Rotation paths and how fast each direction turns (degrees each step)
Each turn is a multiple of 5 degrees from 10 to 175, or 0.
Each row of a path follows its step; steps can be skipped.
Rotation 1:
step 0: [-23 -25 -45  17  32  30  11 -54 -32   9  33  59   6 -42  44   4  25  -2
 -36   8   1  24  22  15  10 -10 -37  23]
step 1: [-31 -22 -24 -63   5  -5  55 -39  61  -1  12  22 -21  20 -49   0  11  13
   0   6 -12  19 -17 -25  -2 -32 -24  41]
step 2: [  5  60 -30   9 -22  59  -3 -42  11 -19  41  54  33   8  19  38  -1  18
  18 -11  27  22 -27   1   2  17 -21  37]
step 3: [ -1 -37 -22 -15  26 -17   9 -55  34  30  -1  27 -30   5  53  46  15 -30
 -31  -8  -3  24  37  -6  14   0 -58  34]
step 4: [ -3  10 -30 -29  18  35  88 -24   7 -46  31  20  -1 -24 -32  10  56  -4
  -9  22   7  29 -23 -13   6   5   1  35]
step 5: [-27  38 -29 -29  10  37 -19 -37  46  21  15  19   3  -3  -1  21 -36  34
 -13 -41  14  32 -21 -29  38  23 -62   9]
step 6: [ 39 -28 -65  13  22 -23  28 -47  -4 -33  39  41 -19  25  29  59  -2 -33
  -8  11  20  15  -8 -15   0  -7 -20  11]
step 7: [ -2  28  17 -40  10  21  34 -61  -3   3  12   6 -21  -6 -50  18  57 -20
  -4 -14 -13  21   5  -1  65  16 -33  37]
step 8: [-12   8 -62 -22  51  67  19   8  23  -5  34 -11 -17  32  31  19 -27  18
  11  14  15  23 -29 -19  15  37 -37  19]
step 9: [ 15 -21 -35  -3  -2 -11   9 -52 -47   7  48  34 -14 -33 -14  32 -20 -21
  -1 -23  12  58  12 -39  26 -32 -46   5]
step 10: [ -1  37 -45 -50   4 -12  29 -41  23   8  60  -1 -48  54 -24   8  30  -9
  -6  14 -22 -11 -12  12  34  16   7  34]
[ -1  14   4  -9 -26  -8  19   5  27   0   7  -5   3 -19  22  10   3   7
 -12  -7   7  10  16  10 -18  -4   7  -1] : 35
[ -7   4  -2  -5  11   8  26   8  10  -2  -4  -7  -2   3 -23  -7  15  -4
 -11  -4 -13 -12  -2  32  14 -23   3   0] : 115
[ -6 -10   2 -18 -11 -11   6 -23  -3 -12  -1   3 -19 -10 -20 -10  13  -1
  -2  26   4 -15  22  -7  -2  12  10  -5] : 120
[-19  -6 -20  -6   7  -4   5  13  -2   4  12   4   3 -22 -14 -22 -17  18
 -16  -2   2  12 -12 -19  -4  -9   1 -12] : 90
[  4   2  20  -5 -15  10  -5 -22 -19   7   3   4  18 -26  -2  -6  -5   4
 -11 -15 -20  -3   3   9  14   4 -18  -6] : 160
